Each row of X is roughly a mix of the hidden directions of one of several groups.
X:
1, -19, 27, -42, -32, -32, -14, 5, 32, 29, 11
21, -34, 45, 4, 6, -18, -18, 31, 13, 32, 24
-50, -14, 22, 10, -2, 19, -14, -55, -7, 4, -15
7, -42, 19, -42, 24, -1, -3, -39, 5, -11, 30
-29, -1, 14, -49, -4, -33, -4, -34, 36, 2, -9
5, 9, -9, 34, 35, 36, 22, 14, -41, -30, 4
-56, 20, 22, 38, -20, 11, 3, 1, -31, 7, 0
27, -10, -39, -55, 7, 7, 1, 2, -39, -10, 3
-26, 14, -19, -23, -28, -29, -6, 17, 35, 12, -45
-9, -3, 10, -31, -32, -33, -13, -28, 46, 25, -7
-32, 11, 27, 5, -34, 24, 37, 29, -30, 15, 10
53, 7, -26, 20, 18, 15, 29, -17, -28, -26, -3
6, -24, -18, -46, -23, -24, -31, -23, 29, -3, -22
22, -37, -8, -1, 25, 11, -18, 52, -25, -24, -15
27, -40, -7, -20, 30, -4, -11, -53, 16, -16, 0
21, -37, 2, -1, 36, -11, -9, 43, 9, -30, -30
44, 14, -15, -1, 15, 12, 30, -29, -42, -3, 27
-2, 1, 14, -32, -7, -34, -5, -45, 49, 12, -1
12, -19, -35, -22, 19, -3, 19, -56, -19, -22, 4
47, 3, -42, -29, -14, -9, -39, -8, 10, -14, -5
-44, 11, 36, 13, 1, -15, -9, 43, 34, 16, 1
-7, 12, 40, 20, -37, 4, 3, 37, -26, 35, 14
6, -13, -15, -37, 11, -16, -11, -28, 62, -8, -6
-60, -7, 10, -35, -28, -21, 2, -11, 23, 11, 3
-39, 19, -12, -38, -23, -32, 17, 16, -16, 11, 32
-11, -34, 28, -2, -3, 12, -33, -47, 33, 8, -20
-18, 34, -7, 26, 17, 23, 7, -11, -35, -47, -23
15, -45, -3, -17, 4, -3, -18, -57, 29, -5, -10
29, -23, 18, 32, 2, 15, 25, -57, 14, -4, 9
-8, -27, 34, 2, 23, -34, -5, -1, 53, -7, -24
16, -3, 15, -48, -3, -32, -4, -43, 33, 16, 2
-15, -4, 0, -3, -48, 2, -33, 50, -11, 24, -14
-3, 0, -10, 32, 34, 36, 17, 12, -47, -30, 3
-33, 37, 13, 8, 5, 26, 11, -14, -13, -53, -19
1, -27, 4, -2, 22, -1, -10, 19, 73, 10, -6
-7, 19, -1, 43, -19, 12, 17, 39, -47, 16, -2
45, -20, 25, -4, 24, -11, -26, -4, 47, 18, -4
4, -18, -1, -45, -2, -16, -26, 14, 59, 12, 0
15, -26, -36, -44, 24, -18, 8, -38, 18, -17, 2
-23, 41, -12, 30, 12, 12, 16, -14, -35, -35, -24
25, -41, -35, -24, 14, -2, -3, -47, 11, -13, -15
42, -17, -8, -15, 18, -24, -34, -25, 44, 0, 12
-2, 11, 21, 37, -12, 19, -13, 57, -30, 16, 3
-29, 25, -12, 4, -9, 31, 25, -51, -30, -2, 15
-34, 43, -27, -6, -10, 5, 16, -6, -50, -20, -1
-33, 27, 18, -2, -13, -7, -8, 64, 7, 19, 8
1, 3, -16, 27, 34, 39, 21, -8, -31, -43, -8
2, -4, -53, -14, -1, -12, -15, 24, 21, -25, -45
2, -39, 20, -52, 10, -14, -3, -36, 14, -3, 25
20, -26, 20, -16, 3, -37, -19, 36, 44, 9, -18
8, 2, -34, 16, -5, 35, -4, 31, -55, -15, 0
-31, 38, 5, 0, -4, 22, 26, 5, -58, -3, 2
19, -16, 11, 45, 18, 15, -7, 55, -18, 7, 16
34, -11, -41, -3, 11, 9, 29, -45, -17, -12, 24
18, 40, -45, 6, 5, 12, 34, -9, -26, -25, -17
19, -5, 27, 50, 26, 23, 7, 27, -35, -3, 17
-33, 9, 16, 6, -32, -35, -1, 41, -18, 29, 21
-26, -24, 27, -34, -12, -23, 14, -28, 19, 25, 35
-35, -5, 28, 18, 2, 4, -1, -60, -28, 16, -3
-40, -2, 43, 15, 26, -4, 49, -8, 14, 6, -5
15, 5, 25, 15, -2, -7, 10, -25, 68, 22, 5
-16, 24, -13, 41, -10, 28, -6, 54, -19, -3, -13
-2, -49, 7, -15, 20, -23, -30, -36, 32, 13, -2
-3, -12, 52, -19, -7, -16, 0, -31, 13, 30, 39
-5, -6, 8, -31, -35, -34, -22, -20, 45, 26, -7
4, -1, -1, -14, 39, -8, 26, -60, 17, -27, 2
-23, 12, -7, 24, 0, 4, -19, 70, 19, 7, -10
7, 27, -20, -16, -2, 1, 5, 70, 22, -12, 9
-1, -16, -2, -44, -27, -35, -21, -20, 40, 15, -15
-20, 3, 65, -18, -12, -1, -28, 22, 8, 23, 9
-8, 29, 5, 31, 42, 13, 39, -28, -15, -20, 15
-11, 46, -3, 1, 6, 2, 30, 39, -46, 0, 18
32, -42, -29, -22, 18, -12, -5, -45, 19, -8, -8
23, 44, -29, 23, -20, 7, 3, 32, -15, -33, -21
-14, -27, -13, 2, 46, 29, 7, -23, -39, -30, -3
-13, -35, 2, -9, -4, -33, -35, 11, 53, 16, -5
41, -30, -34, 18, 21, 20, 6, 20, -39, 6, 17
35, 11, -3, 4, 15, 25, 30, -22, -51, -9, 28
35, -30, 37, -9, 12, 10, -11, -17, -8, 2, 53
-13, 1, 30, 12, -27, -12, -27, 52, 34, 19, 3
-21, 11, 4, -10, -8, -22, -11, 15, 71, 18, -11
0, 41, 13, 25, -6, 2, 20, 49, -39, 9, 11
5, -28, 29, -54, -8, -15, 12, -29, 7, 9, 35
-26, 21, 15, 44, -17, -3, 12, 23, -49, 19, -2
0, 4, 10, 11, -37, -34, -16, 20, 53, 22, -20
-23, 37, -18, 27, -12, 22, 31, 22, -36, -3, -27
7, -28, 17, -5, -9, -28, -30, 9, 57, -3, -29
-2, 33, -28, 11, 9, 24, 32, -6, -54, -5, 19
-47, 5, 27, 31, -11, 29, 9, 32, -31, 6, -10
-45, -18, 35, 12, -8, -1, -24, -44, 10, 24, -9
-53, 7, 33, -3, -13, -16, -10, 25, 41, 16, -7
-14, 43, -22, 38, -3, 24, 29, -15, -37, -5, 14
14, -50, 13, -19, 4, -9, 2, -20, 50, 22, 20
-37, 42, 2, 29, -15, 27, 15, 24, -9, -15, -31
8, -13, 16, -42, 11, -34, -1, -48, 36, 1, -2
-2, 0, 18, -31, 14, -41, 3, -44, 44, 9, 2
18, -2, -1, 36, 34, 3, -16, 60, 21, -2, -5
-35, 12, -1, 10, -4, 20, 21, -30, -61, -11, -3
52, -11, 26, -15, 39, -14, -14, -15, 30, 16, 7
-32, 18, 30, 35, -22, 22, -1, 41, -29, 1, -10
-40, 39, 4, -2, -14, 6, 9, 56, -19, 7, 7
2, 2, 11, -28, -34, -38, -15, -8, 46, 33, -1
43, -21, -11, 8, 13, 17, 10, -58, -14, -21, -12
20, -32, -6, -4, 34, -7, -12, 25, 60, 7, 3
50, 34, -26, 20, 17, 10, 18, -27, -25, -15, 2
4, -21, 27, 6, -18, -26, -32, 19, 55, 12, -17
-5, -8, -4, 20, 44, 35, 24, -5, -32, -41, -7
19, -13, 52, 23, 26, -4, -25, 30, 28, 6, -16
3, -16, 1, -38, 16, -20, -19, -40, 52, -8, -1
-10, 4, -6, -79, 15, 7, -2, 3, 14, -12, 10
-49, 24, 23, -19, -19, -16, 3, 10, 39, 29, 10
21, 35, -9, 10, -50, -10, -19, 20, 15, 36, 18
-24, 25, 26, 47, -23, -15, 7, -6, 42, 19, -4
19, -45, -1, -45, 5, -13, -21, -5, 41, 14, 11
14, -25, 2, 1, 27, -4, -8, 16, 71, 10, -3
-46, 32, 12, 29, -11, 8, 15, 18, -46, 6, 5
-25, 47, -10, 27, -40, -1, 15, -24, -4, 27, 16
60, 13, 2, 25, 21, 19, -9, 24, 30, 19, -4
-7, -43, 16, -11, -1, -9, -30, -50, 34, 11, -9
-25, -41, -2, -39, 2, -17, -11, -3, 52, 6, -4
-8, 20, 32, 53, -20, -9, -5, 23, 34, 23, 5
20, -33, 37, -6, 8, -19, -28, 37, 25, 30, 10
-7, 6, -11, 6, -21, 12, 37, 29, -63, 6, 0
-24, 47, -20, 26, -27, 10, 21, -38, -15, 10, 13
-14, -18, -2, -25, 9, -23, -29, -17, 62, -1, -17
7, -8, 3, -35, -41, -31, -30, 2, 33, 33, -1
25, 1, -29, -43, 5, -29, -6, -31, 40, -10, -10
-41, 22, -9, 4, -4, 24, 25, -30, -50, -13, -3
-15, 31, 13, -25, 0, 14, -2, 68, 0, -10, 11
-24, 40, -20, -3, -22, -3, 21, -47, -21, 21, 23
-67, -9, 11, 4, -19, -4, -1, 27, 23, 3, -26
0, 18, -41, -34, -4, 1, 17, -55, 2, -20, -13
28, 2, 2, -14, -21, 4, 21, -25, -38, 32, 46
69, -11, -13, -9, 16, -15, -3, 21, 32, 1, 1
-12, 0, -6, 10, 43, 25, 40, -2, -45, -26, 1
18, -6, 32, 13, 27, 32, -2, -24, -38, -23, 34
-13, -6, 44, 33, -9, 6, -20, 54, -7, 18, -1
12, 44, -5, 10, 8, 22, 32, 30, -43, -21, 10
41, -10, 5, -32, 14, -28, -18, -41, 23, -11, -26
16, -31, 42, 31, 11, 5, -18, 32, 36, 17, -3
-42, 27, -9, 20, -12, 7, 24, 14, -56, -4, 5
-34, -17, 28, 28, -8, 32, -18, -43, -12, -3, -26
-14, 6, -3, 11, -36, 2, 33, 43, -42, 25, 2
41, -17, -27, 29, -9, 22, -13, 35, -39, 0, 2
-29, 15, -19, 19, 5, 9, 19, -6, -59, -36, 3
-1, -35, -29, 13, 54, -12, 2, -31, -27, -10, -2
-59, 14, 16, 17, -17, 28, 4, -25, -32, -8, -7
38, -41, -39, -12, 30, 20, -4, 8, -27, -10, 3
In each list below, one row fits none of the groups, and each other row fits one group, some only roughly. Which row is it?
  * k919: -14, 59, -3, 39, -15, 19, 26, 13, -12, 1, -18
  * k81: -12, -4, -15, -57, 5, -4, 6, -54, -16, 3, 14
  * k645: -1, 7, 11, 60, 7, 20, 5, 49, -3, -15, -11
  * k500: 18, 29, -12, 48, -22, 4, 6, 52, 1, 13, 2
  * k641: -15, -22, -37, 4, 32, 11, 11, -47, -24, -30, -7
  * k881: -52, 10, 20, 35, 0, 6, -5, 50, -1, -7, -10
  * k812: -5, 59, -9, 14, 3, 2, 26, 37, -20, -23, -17
  * k726: 10, -38, 22, -34, 14, -30, -20, -33, 24, 5, 26
  * k784: -4, -20, -3, 25, 33, 41, 4, 1, -25, -48, -17
  * k257: 24, -2, -20, 8, -1, 3, 31, 7, -68, 3, 18
 : k812
  * k340: -43, -30, 49, -2, -19, 0, -20, 28, 8, 16, -3
  * k461: -30, -32, -28, 10, 31, 16, 0, -48, -17, -21, -12
  * k945: 2, 39, -1, 52, -5, 39, 5, 31, -11, -5, -12
  * k236: 45, -24, -4, 6, 28, -7, 6, -58, -2, -8, 7
  * k933: -6, 16, -25, 29, 25, 12, 21, -13, -52, -32, -14
  * k247: 7, 7, 1, -40, 0, -31, -10, -58, 30, 8, 9
  * k631: 51, 27, -48, -12, -9, -11, 6, 30, 2, -6, 9
  * k743: 21, 3, -22, 40, 43, 24, 1, -16, -31, -28, 9
  * k9: -1, 33, -30, -8, -7, 27, 29, -20, -51, 3, 20
  * k718: 36, -24, -20, -27, -4, -12, 6, -38, 44, 19, 15
  * k212: -3, 8, -42, -6, -18, 18, 17, -24, -57, -21, -3
 : k631
  * k403: 47, -32, -20, -11, 13, -4, -7, -35, 39, -16, -6
  * k775: 47, -2, -29, -23, 5, -23, -18, -21, 47, 4, 3
  * k258: -10, -30, 39, 1, 5, -25, -38, -10, 35, 35, 0
  * k303: -62, 21, 23, -31, -20, -21, 3, -13, 15, 4, -7
  * k532: -17, 3, 6, -14, -39, -24, -14, -40, 45, 22, -9
  * k457: 33, 9, -30, 34, 31, 26, -7, -8, -27, -37, -4
  * k35: -30, -23, 29, -10, 7, -21, -33, 40, 32, 1, -22
  * k801: 8, 17, -7, 42, 16, 23, 26, 45, -38, -8, 2
  * k997: -42, 21, 2, 32, 12, 9, 24, 25, -42, -15, 20
  * k980: -52, -1, -8, -40, -23, -23, -12, -14, 20, -13, -28
  * k273: 34, -40, 10, -15, 20, -16, -39, -23, 29, -13, -16
 : k273
  * k690: -29, -35, 27, -39, -28, -36, -7, 1, 17, 17, 10
  * k723: -2, 11, 27, 20, -29, 6, -32, 49, 14, 16, -33
  * k560: -6, -9, 26, -33, -26, -39, 12, -21, 15, 37, 28
  * k14: -28, 8, -19, 10, 3, 29, 22, -26, -52, -32, -4
  * k118: 24, 8, -30, -15, -13, 15, 24, -61, -23, -12, 1
  * k917: 40, -17, 39, 41, 35, 11, -4, 24, 1, 1, 6
  * k338: -59, 0, 35, 5, -23, 7, 16, 19, -34, 4, -6
  * k514: -13, -37, 23, -7, 1, -20, -36, -34, 38, 26, -3
  * k868: 33, 25, -29, 38, 30, 37, 10, -13, -7, -23, -5
  * k359: 18, -9, -37, -37, 26, -18, -2, -35, 21, -30, -19
  * k899: 43, -5, 11, -3, 25, -8, 19, -58, -15, -8, 17
  * k176: 36, 15, -29, -37, -14, -24, -16, -19, 37, 16, 17
 : k176
  * k710: 6, -8, -28, -32, 4, -14, -18, -58, 36, -2, 2
  * k280: -26, -9, 51, -1, -6, -22, -26, 44, 14, 19, -1
  * k47: -43, 15, 43, 22, -25, 10, 13, 24, -31, 18, -2
  * k733: -10, 35, -5, 53, 8, 23, 6, 5, -44, -10, -15
  * k417: 47, 28, -18, 18, 10, 25, 24, -15, -35, 5, 27
  * k684: 12, 12, -57, -20, 12, -22, 27, -30, 23, 2, -19
  * k639: 8, -8, -27, -24, 28, -8, 34, -44, -16, -18, 33
  * k255: -13, 5, -29, -49, 5, -2, 14, -49, -31, -2, 6
  * k75: -41, 1, 1, -38, -11, -25, 0, -22, 49, 0, -17
  * k924: 20, 21, 5, 5, -13, 20, 48, 3, -50, 12, 26
  * k408: 22, 5, -22, 28, -2, 35, 26, 19, -25, 23, 43
  * k896: 4, -5, -13, -64, -17, -29, -14, -33, 13, 16, 4
  * k326: -47, 22, 40, 8, -12, -5, -2, 31, -29, 24, 8
 : k710
